In the data rows, 50 means zero.
Here are some numbered points:
tensor([44, 78, 76, 39, 44, 63, 58, 28, 54, 45, 25, 38, 64, 59, 55, 59,
        54, 49,  3, 35, 43, 87, 88, 60, 61, 62, 59]) 0
tensor([43, 45, 68, 48, 18, 36, 19, 40, 61, 42, 72, 67, 38, 22, 66, 68,
        43, 49, 78, 68, 21, 64, 81, 86, 16, 64, 26]) 1
tensor([79, 47, 52, 52, 34, 51, 41, 50, 40, 62, 66, 44, 46, 29, 24, 73,
        35, 34, 99, 31, 99, 37, 48, 25, 33, 39, 54]) 2
tensor([43, 39, 46, 57, 61, 46, 42, 43, 56, 56, 49, 64, 66, 63, 70, 48,
        50, 43, 45, 47, 41, 34, 43, 66, 62, 39, 68]) 3
tensor([51, 56, 62, 83, 29, 54, 19, 70, 73, 61, 35, 41, 37, 65, 26, 45,
        19, 45, 54, 38, 77, 34, 53, 37, 14, 44, 39]) 4
tensor([38, 63, 35, 49, 41, 43, 55, 62, 57, 65, 52, 55, 40, 66, 49, 54,
        78, 42, 46, 55, 33, 35, 42, 82, 79, 59, 56]) 5
tensor([51, 60, 68, 86, 33, 47, 26, 65, 66, 46, 12, 46, 41, 57, 42, 23,
         0, 33, 59, 75, 41, 48, 64, 57,  0, 65, 39]) 6
tensor([60, 38, 30, 32, 56, 59, 29, 21, 49, 49, 96, 34, 62, 46, 46, 62,
        70, 52, 61, 75, 47, 50, 31, 38, 81,  8, 55]) 7
tensor([38, 50, 36, 49, 64, 47, 48, 41, 56, 58, 55, 68, 56, 60, 67, 58,
        69, 40, 41, 44, 31, 31, 43, 78, 88, 38, 66]) 8
tensor([82, 35, 58, 46, 58, 65, 56, 46, 34, 55, 50, 42, 56, 43, 60, 63,
        50, 53, 82, 39, 81, 58, 36, 28, 29, 45, 55]) 9
tensor([58, 53, 29, 55, 36, 44, 40, 74, 61, 60, 73, 40, 37, 49, 18, 55,
        48, 49, 82, 55, 78, 24, 33, 37, 62, 49, 41]) 10
tensor([36, 56, 45, 63, 67, 50, 28, 36, 74, 55, 65, 73, 55, 63, 47, 59,
        45, 35, 32, 34, 43, 20, 63, 78, 86, 29, 68]) 11
tensor([30, 55, 69, 59, 32, 43, 27, 36, 71, 55, 45, 75, 42, 46, 38, 65,
        30, 47, 46,  8, 56, 32, 77, 75, 40, 39, 54]) 12
tensor([44, 35, 41, 43, 46, 29, 56, 59, 49, 62, 54, 63, 57, 45, 62, 58,
        61, 44, 73, 42, 58, 41, 48, 61, 53, 55, 61]) 13
tensor([58, 43, 64, 47, 60, 49, 68, 48, 60, 41, 54, 40, 58, 32, 38, 37,
        35, 53, 53, 22, 91, 39, 58, 25, 56, 60, 30]) 14
tensor([17, 28, 68, 42, 48, 31, 66, 61, 50, 52, 33, 77, 65, 47, 88, 58,
        62, 53, 64, 29, 51, 62, 60, 86, 61, 67, 58]) 15
tensor([56, 38, 36, 55, 43, 50, 29, 52, 55, 50, 65, 44, 50, 54, 55, 52,
        48, 46, 72, 69, 45, 44, 31, 45, 46, 36, 53]) 16
tensor([44, 52, 53, 48, 25, 43, 37, 46, 49, 44, 63, 58, 38, 34, 42, 54,
        46, 47, 76, 67, 34, 54, 52, 74, 42, 53, 34]) 17
tensor([30, 29, 54, 39, 52, 39, 54, 50, 51, 50, 54, 64, 64, 45, 75, 58,
        67, 53, 62, 45, 49, 57, 51, 69, 66, 48, 56]) 18
tensor([55, 46, 83, 42, 78, 54, 92, 38, 43, 27, 35, 49, 66, 17, 46, 28,
        39, 63, 21, 11, 89, 50, 82, 30, 51, 72, 27]) 19
tensor([28, 44, 61, 74, 42, 39, 21, 47, 78, 55, 56, 64, 49, 51, 39, 63,
        24, 39, 64, 17, 63, 26, 64, 63, 69, 27, 57]) 20
tensor([57, 27, 47, 65, 36, 38, 33, 68, 38, 50, 52, 58, 43, 47, 70, 68,
        55, 55, 66, 62, 49, 58, 40, 42, 19, 52, 47]) 21
tensor([52, 36, 93, 44, 39, 56, 55, 22, 47, 39, 58, 31, 72, 15, 64, 53,
        30, 50, 48, 35, 84, 81, 83, 29, 35, 31, 41]) 22
tensor([55, 49, 42, 38, 66, 38, 74, 35, 44, 65, 44, 41, 72, 55, 78, 36,
        54, 41, 32, 48, 41, 38, 43, 55, 64, 51, 66]) 23
tensor([58, 50, 97, 31, 82, 53, 92, 62, 34, 47, 53, 42, 40, 21, 68, 49,
        33, 79, 54, 36, 68, 84, 74, 29, 43, 82, 21]) 24
tensor([45, 44, 99, 38, 94, 62, 78, 59, 34, 23, 84, 34, 40,  8, 55, 46,
        47, 72, 40, 36, 74, 90, 70,  6, 67, 60, 13]) 25
tensor([52, 40, 45, 50, 74, 53, 64, 50, 46, 55, 55, 54, 66, 46, 70, 60,
        47, 45, 60, 51, 50, 53, 46, 53, 67, 46, 60]) 26
tensor([49, 48, 63, 46, 46, 40, 37, 28, 56, 46, 41, 53, 51, 68, 61, 56,
        44, 37, 15, 43, 40, 40, 63, 52, 63, 31, 66]) 27
tensor([41, 55, 60, 71, 51, 55, 29, 41, 58, 35, 27, 57, 57, 52, 48, 27,
        12, 40, 48, 69, 44, 61, 71, 54, 28, 47, 48]) 28
tensor([47, 57, 43, 61, 43, 42, 16, 61, 84, 55, 70, 46, 39, 58, 17, 66,
        25, 46, 77, 29, 75, 17, 47, 41, 80, 40, 52]) 29
tensor([43, 48, 15, 37, 40, 33, 66, 74, 44, 66, 45, 53, 42, 74, 46, 41,
        83, 48, 60, 59, 35, 33,  9, 65, 70, 57, 56]) 30
tensor([32, 52, 81, 73, 51, 60, 52, 52, 84, 53, 46, 59, 55, 39, 53, 53,
         0, 49, 19, 37, 40, 54, 99, 65,  3, 31, 42]) 31
tensor([37, 41, 20, 28, 60, 27, 61, 56, 58, 69, 57, 57, 59, 65, 75, 54,
        88, 50, 47, 58, 20, 37, 33, 77, 78, 56, 65]) 32
tensor([16, 38, 76, 73, 43, 34, 21, 35, 82, 53, 40, 74, 56, 62, 58, 68,
        16, 37, 45,  0, 47, 27, 71, 73, 69, 23, 62]) 33
tensor([66, 36, 13, 47, 33, 56, 39, 64, 32, 45, 79, 26, 38, 55, 29, 54,
        70, 47, 93, 60, 70, 38,  0, 32, 70, 19, 52]) 34
tensor([48, 70, 26, 41, 34, 53, 47, 49, 38, 46, 43, 50, 47, 79, 25, 59,
        74, 53, 41, 70, 26, 72, 24, 63, 82, 39, 73]) 35
tensor([60, 78, 29, 55, 59, 70, 65, 65, 36, 43, 67, 21, 38, 55, 50, 71,
        70, 65,  5, 94,  3, 88, 49, 16, 39, 40, 38]) 36
tensor([46, 68, 25, 42, 64, 42, 43, 44, 20, 37, 63, 63, 38, 60, 53, 76,
        90, 64, 27, 72, 11, 57, 43, 45, 72, 58, 57]) 37
tensor([53, 71, 67, 63,  3, 59, 14, 50, 71, 63, 45, 34, 30, 58, 29, 67,
        49, 42, 40,  9, 62, 45, 56, 43, 26, 26, 43]) 38
tensor([51, 51, 43, 74, 34, 38, 27, 70, 66, 49, 39, 48, 41, 54, 34, 35,
        15, 42, 71, 71, 53, 42, 44, 44, 17, 53, 42]) 39
tensor([45, 50, 36, 49, 62, 63, 34, 11, 30, 34, 53, 66, 74, 65, 50, 62,
        62, 40, 36, 63, 22, 61, 27, 69, 95, 16, 92]) 40
tensor([49, 62, 44, 69, 35, 39, 42, 71, 62, 50, 23, 54, 34, 57, 42, 33,
        29, 39, 63, 67, 41, 44, 46, 59, 27, 60, 42]) 41
tensor([43, 46, 68, 75, 47, 56, 27, 53, 79, 56, 33, 61, 55, 51, 66, 37,
        12, 51, 37, 43, 61, 39, 87, 48,  0, 49, 51]) 42
tensor([68, 38, 32, 64, 77, 71, 51, 56, 44, 19, 50, 57, 50, 47, 67, 18,
        60, 54, 28, 91, 16, 52, 50, 41,  0, 61, 45]) 43
tensor([35, 41, 45, 54, 64, 46, 54, 44, 55, 54, 52, 63, 64, 53, 66, 53,
        42, 45, 45, 49, 37, 37, 48, 71, 63, 32, 65]) 44
tensor([48, 69, 67, 34, 33, 48, 94, 73, 51, 73, 15, 14, 51, 47, 46, 34,
        51, 44, 34, 35, 75, 57, 56, 55, 52, 80, 32]) 45
tensor([45, 56, 65, 56,  0, 38, 30, 61, 47, 39, 62, 56, 22, 25, 34, 56,
        36, 49, 92, 69, 35, 62, 59, 76, 14, 67, 18]) 46
tensor([44, 57, 68, 30, 52, 40, 80, 56, 63, 66, 31, 40, 60, 50, 77, 43,
        58, 49, 26, 29, 54, 59, 77, 57, 55, 86, 39]) 47
tensor([46, 57, 63, 56,  0, 38, 29, 60, 50, 39, 62, 55, 20, 26, 33, 59,
        36, 48, 91, 69, 36, 63, 59, 73, 12, 68, 17]) 48
tensor([57, 50, 38, 55, 32, 38, 13, 75, 80, 56, 72, 31, 35, 56,  9, 65,
        21, 53, 99, 32, 91, 17, 28, 23, 80, 46, 45]) 49
tensor([58, 75, 60, 37, 62, 69, 51,  0, 36, 39, 44, 40, 81, 50, 45, 46,
        43, 41,  0, 63, 29, 76, 72, 49, 76, 19, 75]) 50
tensor([43, 33, 27, 44, 73, 42, 54, 35, 45, 55, 57, 69, 69, 62, 72, 52,
        69, 42, 59, 59, 35, 28, 17, 75, 91, 37, 75]) 51
tensor([38, 54, 55, 49, 23, 46, 36, 51, 57, 58, 64, 61, 37, 45, 56, 66,
        63, 53, 51, 44, 39, 51, 66, 72, 37, 51, 49]) 52
tensor([45, 67, 22, 42, 27, 52, 50, 53, 35, 49, 43, 51, 42, 79, 23, 55,
        83, 47, 42, 67, 26, 67, 26, 66, 84, 44, 79]) 53
tensor([79, 51, 99, 50, 85, 36, 99, 68, 25, 49, 57, 39, 37,  0, 71, 56,
        12, 76, 70, 35, 66, 93, 62, 14,  3, 99, 24]) 54
tensor([42, 43, 81, 39, 44, 42, 42, 46, 47, 36, 70, 58, 39, 15, 64, 58,
        41, 64, 67, 56, 40, 71, 78, 62, 26, 70, 19]) 55
tensor([58, 76, 60, 37, 62, 69, 51,  0, 37, 39, 46, 40, 78, 52, 43, 45,
        43, 42,  0, 64, 28, 76, 73, 50, 76, 19, 76]) 56
tensor([35, 41, 60, 63, 64, 47, 36, 39, 63, 39, 44, 87, 55, 43, 58, 44,
        25, 51, 37, 40, 38, 35, 76, 75, 22, 55, 57]) 57
tensor([86, 19, 54, 46, 41, 47, 59, 28, 16, 60, 64, 56, 62, 29, 73, 84,
        48, 39, 99, 41, 70, 68, 40, 38, 25, 14, 82]) 58
tensor([43, 46, 27, 45, 60, 44, 54, 43, 40, 54, 49, 62, 58, 64, 59, 51,
        70, 43, 51, 55, 29, 42, 20, 69, 88, 37, 75]) 59
tensor([62, 58, 35, 69, 33, 52, 24, 77, 72, 57, 86, 40, 31, 39,  0, 64,
        34, 39, 91, 51, 98, 23, 46, 30, 60, 47, 42]) 60
tensor([45, 52, 49, 48, 21, 35, 37, 59, 52, 49, 60, 58, 33, 39, 47, 56,
        54, 49, 77, 66, 31, 55, 50, 75, 35, 64, 33]) 61
tensor([71, 40, 56, 43, 54, 61, 53, 33, 34, 58, 57, 49, 58, 44, 57, 76,
        51, 43, 87, 36, 74, 53, 37, 48, 61, 30, 64]) 62
tensor([99, 38, 70, 49, 77, 39, 73, 65, 33, 69, 38, 36, 47, 37, 86, 40,
        39, 69, 51, 51, 63, 71, 50,  1,  0, 89, 53]) 63
tensor([45, 62, 59, 84, 40, 48, 21, 55, 76, 46, 32, 62, 42, 56, 40, 36,
         8, 36, 47, 56, 48, 35, 68, 63, 26, 50, 42]) 64
tensor([44, 31, 29, 43, 68, 39, 55, 39, 41, 55, 57, 65, 73, 61, 71, 52,
        69, 41, 59, 53, 37, 29, 19, 74, 95, 37, 75]) 65
tensor([24, 46, 55, 54, 53, 34, 43, 44, 64, 56, 40, 84, 51, 53, 51, 51,
        34, 48, 45, 30, 45, 29, 65, 85, 50, 52, 63]) 66
tensor([73, 61, 46, 58, 30, 51, 33, 55, 52, 63, 71, 40, 41, 29,  0, 63,
        29, 27, 98, 24, 99, 19, 52, 24, 35, 48, 43]) 67
tensor([50, 62, 67, 87, 32, 48, 24, 69, 65, 40, 13, 51, 44, 59, 43, 20,
         0, 38, 65, 75, 42, 46, 59, 58,  0, 64, 39]) 68
tensor([64, 59, 40, 69, 37, 47, 21, 76, 68, 53, 82, 44, 28, 41,  9, 57,
        31, 39, 95, 51, 99, 27, 49, 28, 60, 48, 33]) 69
tensor([41, 54, 61, 49, 28, 56, 32, 38, 46, 32, 57, 59, 43, 36, 40, 49,
        39, 48, 68, 65, 38, 69, 68, 66, 40, 47, 38]) 70
tensor([29, 37, 43, 48, 67, 39, 48, 34, 54, 54, 50, 80, 64, 53, 68, 53,
        51, 45, 53, 40, 38, 29, 46, 78, 77, 43, 70]) 71
tensor([41, 46, 70, 51, 37, 42, 49, 34, 48, 60, 48, 80, 51, 37, 72, 66,
        48, 49, 51, 27, 43, 54, 75, 81, 31, 46, 61]) 72
tensor([62, 13, 39, 68, 54, 39, 35, 71, 31, 56, 47, 58, 54, 58, 89, 74,
        64, 58, 54, 60, 55, 55, 30, 25, 22, 45, 62]) 73
tensor([40, 40, 37, 32, 77, 48, 50, 16, 45, 54, 61, 56, 74, 52, 59, 45,
        66, 45, 40, 67, 32, 39, 33, 72, 99, 29, 65]) 74
tensor([67, 53, 59, 33, 48, 47, 47, 25, 42, 43, 41, 39, 49, 72, 61, 50,
        56, 35,  3, 63, 36, 47, 60, 40, 60, 35, 69]) 75
tensor([50, 35, 25, 50, 72, 52, 54, 43, 46, 45, 54, 63, 62, 57, 71, 38,
        65, 45, 48, 65, 26, 40, 28, 64, 61, 47, 62]) 76
tensor([56, 38, 55, 42, 74, 40, 69, 48, 36, 53, 54, 57, 58, 38, 71, 53,
        48, 54, 63, 47, 45, 50, 32, 53, 63, 58, 56]) 77
tensor([41, 61, 17, 36, 37, 41, 61, 62, 39, 59, 43, 52, 42, 75, 37, 46,
        83, 48, 52, 63, 36, 43, 19, 66, 81, 51, 58]) 78
tensor([35, 56, 45, 46, 64, 61, 43, 46, 61, 49, 43, 65, 45, 70, 45, 33,
        27, 54, 22, 50, 35, 35, 84, 61, 37, 48, 51]) 79
tensor([34, 77, 60, 59, 21, 56, 31, 47, 61, 65, 36, 47, 40, 55, 33, 66,
        60, 40, 34, 42, 52, 53, 46, 73, 89, 52, 46]) 80
tensor([32, 59, 30, 46, 67, 73, 48, 30, 52, 40, 68, 69, 56, 64, 51, 58,
        77, 47,  5, 54, 21, 51, 79, 66, 74, 26, 67]) 81
tensor([52, 45, 15, 42, 42, 43, 33, 61, 55, 56, 74, 41, 47, 64, 28, 62,
        64, 51, 70, 65, 49, 42, 21, 37, 72, 33, 68]) 82
tensor([51, 60, 61, 88, 28, 46, 24, 66, 70, 42, 14, 55, 40, 53, 42, 22,
         0, 38, 61, 74, 48, 45, 60, 54,  0, 63, 31]) 83
tensor([56, 42, 44, 52, 56, 65, 51, 63, 46, 46, 28, 44, 47, 61, 56, 31,
        67, 64, 41, 52, 58, 48, 25, 27, 23, 64, 46]) 84
Which five points above are nearest to each new point? Their numbers follow each, nearest first.
tensor([44, 46, 67, 47, 19, 35, 19, 40, 61, 42, 72, 66, 37, 23, 66, 68,
        44, 49, 78, 68, 22, 64, 82, 85, 17, 64, 26]) 1 55 61 17 46
tensor([62, 58, 54, 56, 13, 59, 34, 56, 49, 62, 46, 27, 32, 55, 35, 59,
        66, 53, 52, 15, 69, 43, 30, 25, 22, 43, 43]) 38 4 84 9 10
tensor([35, 56, 75, 59, 51, 53, 61, 54, 77, 58, 42, 53, 58, 42, 59, 50,
        14, 48, 22, 34, 45, 54, 95, 63, 20, 48, 41]) 31 42 57 79 28
tensor([56, 70, 65, 66,  0, 56, 20, 56, 59, 57, 43, 31, 23, 56, 22, 61,
        40, 39, 60, 22, 62, 45, 45, 42, 18, 38, 37]) 38 4 39 41 52
tensor([69, 39, 34, 65, 77, 70, 51, 57, 44, 20, 51, 55, 48, 46, 66, 20,
        54, 54, 27, 92, 20, 53, 50, 41,  0, 63, 46]) 43 84 76 28 21
tensor([47, 52, 44, 37, 71, 53, 52,  5, 41, 47, 55, 55, 77, 50, 55, 45,
        57, 44, 25, 66, 32, 49, 48, 65, 92, 26, 69]) 74 40 50 56 8
tensor([86, 37, 57, 51, 82, 44, 68, 65, 32, 53, 54, 53, 54, 21, 79, 30,
        60, 64, 25, 54, 68, 57, 65, 11,  0, 99, 61]) 63 84 24 43 54
tensor([99, 38, 71, 49, 74, 38, 74, 63, 34, 71, 38, 35, 44, 36, 81, 42,
        40, 71, 52, 48, 65, 71, 49,  1,  0, 90, 52]) 63 54 9 24 84
tensor([54, 60, 57, 51, 40, 53, 25, 46, 68, 47, 57, 35, 49, 53, 17, 60,
        23, 50, 66, 36, 79, 41, 48, 34, 78, 40, 50]) 29 10 49 20 69
tensor([42, 59, 65, 34, 52, 39, 79, 55, 60, 68, 29, 38, 59, 53, 73, 44,
        60, 47, 26, 25, 54, 58, 73, 59, 55, 85, 38]) 47 45 23 0 15
tensor([63, 63, 78, 30, 60, 64, 89, 17, 22, 55, 12, 38, 68, 23, 39, 53,
        28, 49, 12,  9, 99, 45, 88, 27, 22, 66, 22]) 19 14 22 45 24
tensor([59, 86, 56, 62,  0, 75, 25, 50, 51, 59, 75, 33, 12, 46,  5, 80,
        67, 37, 41, 15, 74, 47, 62, 40, 34, 29, 42]) 38 67 52 80 4
tensor([48, 48, 59, 57, 36, 57, 31, 45, 58, 43, 65, 64, 39, 37, 61, 56,
        54, 57, 38, 52, 35, 57, 74, 60,  8, 51, 44]) 52 70 72 55 57
tensor([63, 58, 77, 29, 63, 62, 92, 18, 25, 50, 12, 43, 68, 21, 34, 54,
        32, 56, 17,  5, 99, 50, 91, 35, 23, 67, 14]) 19 14 22 24 45
tensor([53, 36, 27, 36, 60, 53, 37, 26, 48, 51, 83, 45, 64, 51, 55, 57,
        70, 48, 60, 67, 42, 45, 27, 51, 86, 18, 60]) 7 74 59 82 51
tensor([85, 19, 55, 46, 40, 48, 58, 29, 17, 61, 65, 55, 62, 29, 73, 83,
        48, 39, 99, 42, 70, 68, 39, 38, 24, 13, 82]) 58 62 9 2 21
tensor([69, 40, 33, 66, 76, 70, 53, 53, 43, 19, 47, 59, 49, 48, 65, 18,
        56, 57, 28, 88, 16, 53, 50, 38,  0, 62, 45]) 43 84 76 28 79
tensor([51, 47, 36, 55, 29, 32, 33, 74, 68, 70, 65, 36, 35, 55, 28, 54,
        48, 46, 94, 40, 77, 24, 23, 41, 75, 54, 38]) 10 49 29 69 60
tensor([44, 51, 80, 69, 57, 59, 41, 45, 72, 49, 32, 60, 58, 46, 61, 35,
        23, 53, 19, 31, 63, 48, 86, 44, 11, 52, 50]) 42 31 57 28 79
tensor([88, 39, 57, 50, 82, 44, 69, 65, 34, 51, 53, 52, 52, 22, 80, 32,
        61, 63, 22, 54, 68, 56, 63, 11,  0, 98, 59]) 63 84 43 24 54
tensor([74, 39, 56, 49, 36, 54, 47, 37, 24, 55, 55, 49, 52, 41, 52, 75,
        49, 40, 87, 42, 67, 66, 38, 49, 44, 27, 68]) 62 58 9 2 16
tensor([61, 36, 38, 45, 30, 47, 32, 49, 47, 54, 75, 40, 41, 49, 54, 67,
        56, 52, 91, 64, 40, 54, 24, 48, 53, 32, 46]) 16 82 17 21 34
tensor([66, 38, 33, 66, 77, 70, 56, 58, 44, 21, 48, 58, 49, 44, 64, 18,
        55, 54, 28, 89, 15, 52, 48, 41,  0, 62, 52]) 43 84 76 28 79
tensor([33, 75, 56, 50, 59, 62, 43, 44, 25, 27, 47, 66, 39, 50, 46, 76,
        79, 66, 32, 48, 42, 70, 61, 52, 71, 72, 42]) 37 52 80 0 70
tensor([49, 40, 35, 44, 78, 54, 52, 27, 44, 42, 58, 58, 64, 49, 61, 38,
        61, 49, 39, 73, 29, 42, 38, 62, 63, 39, 59]) 76 74 44 3 59
tensor([38, 42, 21, 29, 62, 28, 60, 58, 55, 69, 60, 58, 59, 67, 78, 52,
        87, 51, 47, 59, 23, 39, 35, 74, 81, 57, 64]) 32 59 8 5 65
tensor([63, 72, 55, 59,  3, 58, 20, 59, 67, 65, 63, 20, 23, 53, 12, 72,
        52, 39, 64, 15, 84, 36, 36, 33, 44, 28, 37]) 38 67 60 10 29
tensor([40, 81, 57, 63, 17, 61, 34, 50, 49, 64, 29, 42, 37, 47, 18, 62,
        56, 38, 42, 56, 66, 60, 39, 68, 93, 58, 46]) 80 5 35 53 78
tensor([68, 39, 33, 68, 76, 68, 52, 51, 43, 19, 49, 60, 47, 44, 65, 19,
        58, 53, 28, 89, 15, 54, 48, 37,  0, 63, 46]) 43 84 76 28 21
tensor([42, 61, 67, 30, 51, 37, 79, 57, 62, 69, 30, 39, 59, 52, 76, 44,
        61, 48, 25, 28, 55, 57, 77, 58, 53, 83, 39]) 47 45 0 23 15
tensor([53, 39, 54, 45, 76, 38, 71, 49, 37, 53, 56, 58, 59, 39, 72, 52,
        48, 56, 60, 49, 44, 49, 36, 52, 63, 58, 57]) 77 26 18 13 23
tensor([62, 60, 82, 29, 61, 66, 91, 23, 25, 54, 10, 40, 68, 22, 39, 57,
        33, 56, 14,  4, 99, 43, 92, 31, 23, 63, 23]) 19 14 22 24 45
tensor([61, 89, 58, 61,  0, 72, 30, 49, 54, 61, 71, 35, 14, 41,  7, 83,
        66, 35, 44, 15, 78, 51, 59, 42, 27, 22, 41]) 38 67 2 52 4
tensor([48, 48, 64, 46, 47, 45, 39, 28, 55, 45, 41, 52, 52, 69, 59, 55,
        43, 37, 17, 41, 38, 41, 65, 50, 63, 30, 69]) 27 75 3 44 79
tensor([43, 57, 71, 48, 50, 45, 59, 53, 69, 63, 29, 47, 58, 55, 75, 41,
        43, 48, 22, 32, 51, 54, 81, 55, 36, 71, 46]) 47 79 0 42 72
tensor([50, 80, 59, 56,  2, 60, 20, 47, 71, 65, 57, 36, 24, 58, 23, 76,
        67, 39, 38,  7, 56, 42, 55, 56, 55, 25, 41]) 38 80 52 12 20
tensor([33, 54, 43, 45, 69, 54, 44, 46, 63, 46, 44, 68, 47, 72, 44, 33,
        27, 53, 20, 49, 35, 35, 85, 62, 35, 49, 55]) 79 57 66 27 28
tensor([50, 45, 42, 33, 60, 76, 35, 19, 43, 35, 70, 39, 62, 52, 38, 61,
        60, 57, 37, 64, 60, 59, 52, 37, 82, 17, 45]) 7 74 26 75 16
tensor([69, 41, 51, 69, 76, 68, 64, 59, 47, 34, 47, 49, 51, 35, 65, 40,
        39, 53, 44, 71, 39, 64, 65, 31,  0, 62, 40]) 43 84 28 21 63
tensor([57, 70, 60, 47, 12, 54, 36, 37, 52, 64, 54, 27, 37, 52, 31, 65,
        60, 42, 44, 15, 63, 45, 46, 39, 47, 30, 45]) 38 80 52 27 12
tensor([59, 76, 64, 57,  0, 59, 18, 49, 54, 67, 57, 20, 16, 57, 14, 81,
        65, 41, 59,  0, 73, 45, 36, 33, 34, 25, 39]) 38 67 4 2 80
tensor([71, 21, 35, 48, 79, 55, 64, 69, 38, 44, 27, 39, 59, 59, 77, 10,
        68, 73, 44, 50, 60, 43, 20,  8,  5, 76, 54]) 84 63 43 73 9
tensor([52, 40, 56, 46, 77, 39, 71, 46, 38, 53, 56, 56, 58, 37, 72, 51,
        50, 55, 61, 47, 47, 52, 34, 55, 64, 57, 57]) 77 26 18 13 23
tensor([66, 53, 59, 32, 49, 51, 47, 26, 42, 41, 41, 39, 51, 74, 60, 50,
        55, 37,  4, 64, 36, 47, 61, 38, 62, 36, 71]) 75 27 56 50 23
tensor([57, 38, 29, 34, 55, 57, 29, 22, 49, 46, 96, 34, 63, 46, 48, 62,
        70, 51, 60, 76, 49, 50, 31, 39, 82,  9, 56]) 7 82 16 74 34
tensor([46, 71, 74, 54, 40, 58, 46, 41, 58, 46, 23, 41, 56, 60, 51, 47,
        35, 44, 23, 49, 44, 74, 80, 60, 39, 64, 49]) 0 28 79 27 47
tensor([28, 68, 56, 73, 59, 53, 22, 34, 88, 52, 73, 78, 47, 64, 33, 67,
        34, 35, 25, 18, 47, 16, 85, 74, 85, 29, 60]) 11 20 33 12 66
tensor([38, 48, 76, 66, 43, 55, 24, 47, 75, 52, 43, 58, 57, 53, 66, 48,
        31, 51, 33, 41, 55, 57, 84, 51, 13, 41, 52]) 42 31 57 28 64
tensor([68, 37, 33, 68, 76, 67, 52, 54, 45, 22, 47, 58, 47, 43, 64, 18,
        59, 54, 33, 87, 16, 49, 51, 42,  0, 63, 47]) 43 84 76 28 21
tensor([45, 72, 60, 37, 42, 55, 63, 43, 53, 53, 30, 41, 57, 62, 50, 53,
        61, 48, 22, 41, 41, 72, 65, 62, 67, 63, 60]) 0 47 27 80 75
tensor([40, 59, 15, 37, 38, 39, 61, 64, 40, 60, 42, 51, 41, 74, 37, 43,
        82, 47, 53, 65, 38, 44, 20, 63, 78, 49, 57]) 78 30 53 5 35
tensor([46, 55, 86, 61, 31, 26,  4, 49, 63, 57, 46, 69, 39, 40, 95, 62,
        44, 43, 55, 71, 11, 74, 77, 89,  6, 81, 41]) 1 55 61 52 72
tensor([39, 54, 77, 83, 47, 59, 17, 50, 84, 58, 26, 61, 51, 63, 71, 39,
        12, 48, 16, 38, 50, 43, 89, 52,  0, 44, 59]) 42 31 64 57 28
tensor([41, 55, 67, 43, 58, 40, 78, 71, 56, 60, 46, 49, 51, 34, 75, 60,
        59, 52, 32, 38, 53, 67, 79, 58, 43, 84, 36]) 47 15 45 18 24
tensor([86, 19, 56, 46, 40, 46, 60, 29, 16, 62, 65, 55, 62, 29, 73, 83,
        47, 39, 99, 41, 70, 69, 39, 37, 26, 14, 83]) 58 62 9 2 21
tensor([70, 24, 23, 40, 23, 45, 37, 86, 47, 47, 78, 23, 16, 67, 33, 57,
        80, 47, 87, 76, 65, 18,  0, 18, 61, 25, 44]) 34 82 10 16 30
tensor([41, 50, 35, 47, 64, 65, 36, 13, 33, 36, 51, 68, 74, 64, 48, 60,
        61, 43, 34, 63, 24, 63, 27, 71, 95, 13, 91]) 40 74 59 51 8
tensor([22, 50, 65, 73, 27, 30, 42, 66, 71, 54, 42, 62, 34, 69, 30, 57,
        32, 41, 58, 19, 48, 31, 35, 70, 68, 36, 51]) 20 66 12 33 80
tensor([61, 81, 61, 55,  0, 62, 19, 50, 57, 64, 55, 13, 15, 54, 17, 81,
        70, 41, 56,  0, 69, 49, 37, 31, 46, 20, 36]) 38 80 67 4 2
tensor([68, 18, 42, 51, 74, 54, 70, 72, 39, 54, 30, 48, 59, 50, 85, 12,
        72, 77, 34, 59, 55, 43, 20, 14,  0, 74, 48]) 84 63 43 73 21
tensor([72, 36, 36, 26, 21, 47, 32, 63, 47, 42, 87, 21, 19, 60, 20, 51,
        70, 51, 71, 87, 69, 25, 14, 18, 69, 17, 33]) 34 82 10 16 7
tensor([43, 61, 71, 27, 55, 41, 79, 49, 64, 65, 32, 38, 62, 49, 73, 41,
        57, 51, 22, 31, 54, 61, 83, 58, 57, 82, 36]) 47 45 0 23 15
tensor([49, 50, 28, 57, 28, 38, 35, 79, 66, 66, 63, 35, 41, 58, 22, 53,
        49, 57, 92, 43, 64, 30, 28, 37, 74, 39, 33]) 10 49 29 82 69
tensor([50, 32, 76, 61, 81, 50, 99, 56, 49, 34, 30, 55, 61, 18, 58, 30,
        46, 56, 40,  2, 86, 41, 68, 32, 38, 78, 37]) 19 14 24 47 77
tensor([81, 52, 99, 49, 85, 36, 99, 67, 26, 49, 58, 38, 37,  0, 73, 57,
        11, 76, 70, 35, 67, 92, 63, 15,  3, 98, 25]) 54 24 63 25 55
tensor([32, 53, 79, 74, 50, 60, 52, 51, 83, 52, 48, 60, 57, 37, 52, 53,
         0, 49, 20, 36, 40, 54, 99, 64,  2, 31, 41]) 31 42 57 64 28
tensor([73, 26, 35, 47, 69, 57, 64, 71, 35, 47, 25, 36, 60, 47, 82, 19,
        67, 67, 43, 58, 57, 44, 21, 13,  2, 74, 54]) 84 63 73 43 9
tensor([69, 41, 34, 67, 78, 69, 55, 54, 45, 21, 49, 57, 48, 46, 65, 19,
        55, 54, 28, 88, 17, 53, 47, 41,  0, 65, 46]) 43 84 76 28 21
tensor([63, 55, 36, 39, 44, 63, 43, 22, 37, 44, 71, 28, 58, 49, 23, 51,
        60, 45, 45, 73, 49, 57, 30, 36, 78, 14, 55]) 7 82 16 35 74
tensor([68, 24, 40, 51, 78, 59, 58, 75, 38, 47, 26, 45, 62, 53, 87, 17,
        65, 76, 48, 57, 60, 42, 13, 14,  2, 79, 53]) 84 63 73 43 9
tensor([68, 24, 25, 36, 21, 47, 39, 81, 39, 50, 83, 25, 14, 69, 35, 59,
        72, 46, 89, 74, 71, 16,  0, 13, 58, 20, 40]) 34 10 82 16 49
tensor([65, 37, 48, 46, 70, 59, 64, 43, 38, 49, 35, 46, 66, 50, 71, 23,
        62, 65, 20, 61, 47, 55, 38, 26, 24, 56, 58]) 84 23 43 76 77
tensor([73, 18, 33, 53, 75, 55, 64, 75, 42, 50, 29, 48, 54, 52, 77, 10,
        64, 80, 41, 51, 56, 41, 20,  7,  4, 75, 49]) 84 63 43 73 21
